In the data rows, the value 50 means zero.
Here are some points, each followed by its number:
42,46,47,48,51,57,53,58,56,55,59,61,59,56,56,56,50,43,44,49,43,48,44,44,44,43,46,49,43,49,46,39 0
59,64,66,68,64,66,64,57,60,56,52,54,47,44,45,37,42,38,33,41,37,36,40,41,46,44,50,49,48,53,49,74 1
38,37,40,38,45,47,49,55,49,51,58,57,58,14,60,58,57,51,51,55,49,49,50,46,42,45,43,51,46,47,48,35 2
61,61,55,64,63,62,60,64,58,53,54,56,52,52,44,46,40,39,36,38,40,34,40,39,42,46,46,48,49,58,49,68 3
35,37,33,41,39,44,46,50,47,52,58,57,58,60,62,58,58,58,58,52,53,51,51,46,52,42,43,42,42,40,53,37 4
59,62,61,60,59,54,52,54,56,49,44,40,43,43,41,37,36,36,39,37,43,39,44,44,51,54,51,59,58,61,48,62 5
57,58,57,58,55,59,57,62,65,53,58,55,54,48,47,48,45,41,40,40,36,37,45,40,42,48,45,44,46,54,49,79 6
58,61,60,63,63,67,63,74,58,54,55,53,53,50,46,44,43,43,43,39,35,37,35,41,43,44,41,51,51,53,50,73 7
55,56,47,38,34,29,29,27,21,23,30,33,31,39,43,50,54,62,62,63,69,71,74,68,73,65,63,60,51,52,51,40 8
40,35,39,42,48,50,47,48,54,58,53,61,60,61,60,60,53,57,53,54,51,51,53,39,44,43,44,42,38,40,57,37 9
50,47,52,54,60,59,60,62,59,60,62,55,58,53,50,52,50,50,42,41,42,42,45,44,46,45,46,44,47,50,51,49 10
67,65,67,64,67,58,60,53,46,42,41,32,31,27,32,31,29,34,34,40,42,48,54,56,64,63,70,74,69,73,32,71 11
51,54,54,56,57,57,52,50,37,52,54,51,53,49,48,51,44,47,46,48,47,48,47,46,46,47,49,48,56,48,49,65 12
66,69,67,66,65,57,55,55,57,48,40,36,38,38,36,31,30,30,34,32,39,35,42,44,52,54,53,63,63,66,48,69 13
43,46,49,48,23,55,56,57,61,55,58,60,61,58,53,54,52,46,49,45,45,41,37,40,46,41,40,40,44,48,47,44 14
44,43,40,35,25,35,37,35,34,39,45,44,50,52,55,53,62,59,60,62,65,62,65,60,62,55,53,50,50,45,46,38 15
41,45,47,44,49,51,55,60,58,58,59,91,61,60,58,56,53,57,55,50,50,52,48,47,46,45,60,43,40,43,48,59 16
72,47,48,56,59,58,59,61,64,57,60,60,56,61,49,54,49,49,43,44,43,40,45,41,46,44,44,44,47,55,54,50 17
47,52,47,52,54,57,57,55,56,52,55,58,54,52,52,99,48,48,50,48,45,47,45,43,45,43,42,48,47,45,52,66 18
43,47,51,52,56,57,56,58,61,59,58,65,59,58,56,54,54,53,47,44,44,47,43,39,41,46,44,40,47,49,48,49 19
51,59,53,62,61,66,66,62,54,58,63,57,46,48,48,44,45,44,39,39,39,42,39,41,42,48,46,47,49,52,50,68 20
64,58,47,46,38,33,32,26,26,29,23,24,33,35,41,47,56,62,65,68,69,71,72,67,70,71,66,61,53,50,47,38 21
51,50,55,53,51,53,56,50,55,55,53,47,54,34,50,52,53,47,46,47,49,45,47,45,49,47,47,47,46,50,51,64 22
38,43,42,43,48,54,57,52,53,59,63,57,60,62,58,55,59,64,53,51,52,49,49,44,43,42,44,44,44,44,53,38 23
57,62,54,50,43,41,36,29,34,26,26,28,28,30,99,29,30,35,34,42,47,51,58,59,60,69,67,64,75,75,43,99 24
58,62,59,64,64,64,62,59,58,56,55,50,49,49,42,42,40,37,37,37,36,38,39,42,45,20,49,47,53,54,52,68 25
52,48,45,36,36,34,27,23,20,27,26,30,32,38,46,50,57,57,65,67,72,75,73,68,70,70,68,61,53,50,46,36 26
60,56,47,46,40,37,36,32,31,47,28,30,36,38,44,48,56,61,61,65,65,67,67,62,64,67,61,59,52,50,46,38 27
67,65,68,59,58,58,54,48,47,44,42,40,34,30,32,34,28,31,33,34,38,41,48,44,54,60,63,67,69,67,48,85 28
35,35,36,43,37,45,48,47,51,54,55,58,60,63,62,59,59,56,54,56,46,48,43,44,42,44,40,45,41,47,46,36 29
40,37,37,35,37,35,35,36,38,39,45,44,51,53,53,56,59,58,64,64,65,62,63,58,60,55,54,54,50,45,47,34 30
44,43,48,52,55,54,56,58,58,55,54,60,59,60,53,50,51,46,46,42,42,43,45,42,42,41,44,47,52,52,47,41 31
66,65,65,61,59,54,53,48,45,44,42,41,35,38,31,35,37,36,41,40,41,44,48,52,55,56,56,61,58,66,50,59 32
40,44,43,46,49,56,51,58,56,55,61,64,62,60,60,59,53,45,47,52,45,50,46,45,44,42,45,47,40,45,47,35 33
64,61,51,46,40,37,33,29,22,30,27,27,31,37,38,40,52,54,63,67,72,73,73,75,75,73,69,65,60,56,56,38 34
47,46,37,34,28,28,28,26,25,28,33,39,42,43,50,53,58,62,63,69,71,71,68,70,70,63,63,57,54,49,51,36 35
37,38,39,38,45,48,47,50,55,57,60,60,59,61,61,65,59,61,59,57,52,52,47,51,45,47,46,38,41,36,58,31 36
56,62,60,61,59,60,57,52,53,50,45,45,40,41,40,41,42,39,44,41,46,43,46,51,50,52,48,70,56,56,45,57 37
57,64,48,46,37,30,24,25,23,25,23,28,29,41,42,41,52,56,65,66,70,73,73,80,71,68,65,61,53,52,51,36 38
45,50,55,57,60,60,61,56,62,59,65,60,58,61,55,49,54,51,87,48,45,48,43,42,40,44,46,44,50,47,52,71 39
55,55,59,60,63,62,60,63,62,61,57,54,50,54,47,50,43,45,42,40,39,38,41,42,42,42,45,44,47,45,53,71 40
54,55,54,56,53,58,57,61,64,54,59,56,56,51,49,49,47,44,42,42,39,40,47,41,43,46,45,43,45,51,49,75 41
38,36,36,33,28,30,32,36,38,42,43,49,48,57,59,64,63,69,71,66,65,64,66,64,60,58,55,50,61,46,51,38 42
36,37,41,44,44,46,51,51,53,53,60,58,59,59,59,58,59,59,56,55,54,51,49,46,47,46,46,43,45,40,57,29 43
40,43,37,43,41,40,47,44,49,45,53,55,54,56,57,60,60,59,62,60,57,53,53,54,54,50,50,46,44,45,58,31 44
38,39,38,38,38,42,43,46,50,50,51,51,57,58,57,41,58,58,59,59,56,61,57,50,50,49,47,48,48,40,52,38 45
46,44,51,48,49,52,59,60,61,61,60,57,59,58,60,54,52,47,45,49,45,46,45,45,41,48,42,39,48,50,48,47 46
44,44,45,45,52,51,52,54,50,60,52,68,61,60,61,57,53,54,50,51,54,52,46,44,44,38,47,46,47,42,99,31 47
43,43,44,41,41,44,46,47,50,54,51,53,57,56,9,57,55,60,59,61,55,55,57,55,51,52,50,51,70,44,57,34 48
51,53,57,52,56,59,59,61,58,61,58,57,55,34,38,44,45,51,46,44,43,39,43,42,41,46,44,51,55,49,52,49 49
51,48,42,37,30,30,26,28,26,30,27,37,38,44,46,47,57,62,64,71,72,75,71,72,68,64,60,58,54,47,50,32 50
63,58,50,49,43,39,39,34,33,35,29,30,36,37,44,47,55,60,61,64,65,65,65,62,64,67,61,58,52,50,46,49 51
56,59,61,65,63,64,62,58,59,58,54,56,46,54,42,42,44,40,39,59,35,39,40,46,41,47,44,49,51,54,50,55 52
51,46,35,29,33,33,22,27,25,31,34,36,38,49,54,56,57,67,67,68,72,69,65,67,65,57,52,52,46,45,40,42 53
52,58,60,59,65,62,60,55,59,62,59,51,51,52,49,49,45,36,36,40,39,37,42,47,44,48,37,47,52,51,52,62 54
54,57,60,59,59,60,60,57,58,59,50,48,47,47,42,40,37,37,35,36,40,37,42,45,49,49,56,58,57,67,41,58 55
69,55,52,46,41,36,33,25,22,23,4,26,28,35,41,42,49,59,63,65,68,73,74,76,73,70,66,61,64,54,57,38 56
67,67,68,66,64,60,59,54,50,49,46,43,36,38,28,32,34,31,36,32,33,37,41,46,50,52,53,60,59,69,50,64 57
59,63,64,62,62,61,61,58,58,62,56,52,52,46,46,43,37,40,37,38,37,38,38,45,44,43,48,53,49,53,49,73 58
42,29,52,54,60,60,62,60,63,62,55,53,52,51,46,45,43,40,41,38,38,36,40,43,45,46,45,53,54,55,40,54 59
35,34,43,40,46,40,43,53,51,50,55,57,58,59,61,63,60,58,56,57,53,52,49,46,46,46,44,46,44,61,49,32 60
Which two points above are nearest to each new point? Their numbers follow each, nearest first.
60,60,57,61,64,64,64,56,55,59,57,50,45,42,41,32,30,34,36,35,35,39,43,46,51,55,57,66,64,70,35,56 55 5
60,62,62,64,63,65,62,71,57,53,53,52,50,47,45,42,41,40,41,37,36,37,36,41,44,47,44,52,52,55,49,72 7 3
64,64,63,60,59,54,53,48,46,45,42,42,37,40,32,36,39,38,42,40,41,44,47,52,54,54,55,60,57,65,50,59 32 5
70,47,48,53,56,52,53,54,56,51,54,41,51,56,47,53,50,51,48,48,49,47,51,48,51,49,49,47,49,53,54,47 17 10
67,61,49,49,39,34,34,27,26,30,21,22,30,32,40,45,56,62,64,68,69,71,72,66,69,72,66,62,54,51,45,39 21 34
42,42,43,48,41,50,54,58,58,60,58,60,61,61,60,55,60,53,53,53,53,44,47,45,43,46,42,41,41,46,53,41 23 33
39,40,38,42,45,47,51,54,56,54,58,57,60,64,59,55,58,58,58,56,55,54,49,52,49,45,48,45,39,40,56,34 43 36
36,37,42,43,45,46,50,51,52,52,57,59,59,59,59,58,59,60,56,54,54,51,49,45,48,46,46,43,47,38,56,28 43 36
56,59,61,59,59,60,60,57,57,58,48,45,43,45,38,37,33,34,31,33,40,36,43,46,50,51,59,61,60,73,39,56 55 5
51,58,58,61,63,61,62,61,61,59,58,53,55,53,53,50,46,44,45,43,39,41,39,43,39,46,45,49,42,51,54,77 40 41
48,55,55,55,56,59,57,55,58,61,59,53,53,54,51,50,48,41,39,42,41,40,43,48,45,48,39,46,49,49,51,56 54 10
35,36,34,41,39,44,46,50,48,52,57,58,58,60,63,59,58,58,58,53,54,50,51,46,52,43,43,42,42,41,53,35 4 43
53,55,54,55,54,59,57,60,63,55,59,56,55,51,50,49,48,46,42,42,39,39,46,41,41,46,45,43,45,52,50,71 41 6
38,40,43,45,49,48,47,50,56,53,53,60,59,62,60,55,61,55,55,54,53,49,47,48,44,46,44,43,42,45,54,33 43 9
36,42,43,50,50,58,56,55,59,53,59,61,59,61,60,60,51,54,53,55,50,46,45,43,46,42,44,43,37,42,54,35 33 23
55,59,59,59,59,61,61,57,58,58,50,48,46,46,41,62,36,37,34,35,40,38,43,45,49,49,55,58,58,68,42,60 55 5
59,58,58,62,63,60,59,66,60,53,53,55,54,49,48,46,38,39,36,36,39,37,42,41,40,45,47,50,52,55,49,71 3 58
44,48,51,53,55,57,57,59,62,59,60,64,58,58,54,53,52,51,46,44,44,46,42,39,41,46,43,41,47,48,49,49 19 46
52,57,56,56,55,54,54,52,52,59,53,51,51,49,43,48,47,49,46,45,47,48,48,46,47,47,50,49,50,51,50,69 12 22
43,40,47,49,52,55,55,56,57,55,57,59,59,58,99,59,52,53,54,48,49,44,45,41,44,41,43,42,43,41,48,37 33 46
38,40,39,40,41,46,44,47,47,49,52,50,54,57,56,62,60,59,59,10,60,55,54,55,52,55,49,48,43,44,56,33 4 44
54,56,60,54,60,62,61,63,58,60,59,57,54,27,48,41,43,48,44,40,40,36,40,40,40,45,43,51,50,51,50,53 49 20
40,36,43,40,43,43,46,50,51,50,53,56,60,57,61,59,61,58,61,59,57,55,58,54,50,57,48,41,41,41,56,35 44 43
49,56,51,59,58,62,63,60,55,58,63,57,49,50,51,47,48,46,43,43,42,44,41,43,44,48,45,47,48,50,51,61 20 10
55,57,57,58,69,59,64,59,60,58,58,60,54,54,48,47,45,42,46,42,40,38,39,42,42,45,42,43,46,50,52,69 40 20
44,37,40,41,47,45,51,53,54,54,58,59,62,65,60,55,57,59,61,58,55,52,49,50,47,46,43,46,44,40,58,31 43 36
52,55,60,58,62,59,59,61,58,54,52,53,51,46,43,44,38,36,36,37,35,40,36,40,44,48,51,56,56,60,40,58 55 3
47,44,50,54,57,57,59,61,58,56,55,60,59,59,50,48,47,43,43,39,38,41,44,40,42,40,44,48,55,54,46,44 31 10
41,44,47,45,13,54,56,55,60,54,59,61,62,60,54,56,55,46,51,46,45,42,37,38,47,41,40,37,44,47,46,42 14 29
53,59,54,59,66,62,60,59,64,56,60,55,50,53,51,48,46,45,42,45,39,38,44,40,45,47,44,48,99,48,53,73 54 20
38,39,43,41,45,52,48,53,58,66,59,59,61,61,58,63,60,63,57,54,55,55,50,58,44,44,47,45,38,44,55,33 36 43
37,32,32,28,32,37,41,39,43,47,46,59,58,62,57,62,65,64,63,61,59,55,57,54,51,49,51,50,45,42,51,26 44 30
36,36,36,36,35,39,42,45,50,51,51,52,58,61,58,42,60,59,61,61,56,62,58,50,50,49,47,47,47,39,52,32 45 44
59,62,60,63,63,64,63,58,57,56,55,50,49,49,42,41,39,37,36,38,36,38,39,42,45,25,49,48,53,55,52,67 25 58
57,60,60,55,56,58,57,54,56,53,47,46,49,43,47,44,47,45,43,42,47,43,48,44,49,34,55,51,56,51,50,63 22 12
66,62,51,56,45,41,32,29,27,29,23,27,32,31,36,41,48,57,60,62,70,74,72,72,74,70,68,67,60,52,57,38 34 21
46,52,52,54,55,53,57,59,59,55,57,54,50,51,48,38,51,52,47,50,47,47,50,47,50,48,51,48,53,55,47,51 10 31
60,57,55,48,42,40,34,36,34,32,33,37,34,40,42,44,48,53,59,65,66,63,67,68,68,67,64,59,54,52,53,47 51 27
56,64,65,64,69,63,59,61,56,57,61,52,46,46,37,39,36,38,41,34,35,40,34,42,49,47,52,55,55,58,47,68 58 1
38,39,40,48,45,48,51,52,53,56,54,58,58,59,59,56,55,56,53,52,51,46,49,47,49,46,43,46,45,49,53,34 43 23
51,53,55,57,57,58,62,60,61,52,64,56,54,53,52,49,45,51,41,40,42,41,34,43,39,41,43,48,50,51,48,52 10 20
58,61,62,63,59,58,55,58,54,51,49,49,44,43,44,40,37,37,38,24,41,42,40,44,47,57,54,56,54,58,50,59 5 55
55,51,51,54,58,56,57,61,62,58,62,61,57,54,55,48,52,46,40,42,41,41,40,40,43,44,45,46,46,48,52,68 41 40
43,42,41,46,47,50,54,55,58,55,61,58,60,63,57,57,53,56,52,50,52,50,53,42,49,40,45,39,42,41,48,54 23 9
53,45,43,35,30,28,27,27,30,28,35,33,38,43,48,52,61,64,63,68,73,99,72,65,59,59,56,54,43,42,0,43 53 50
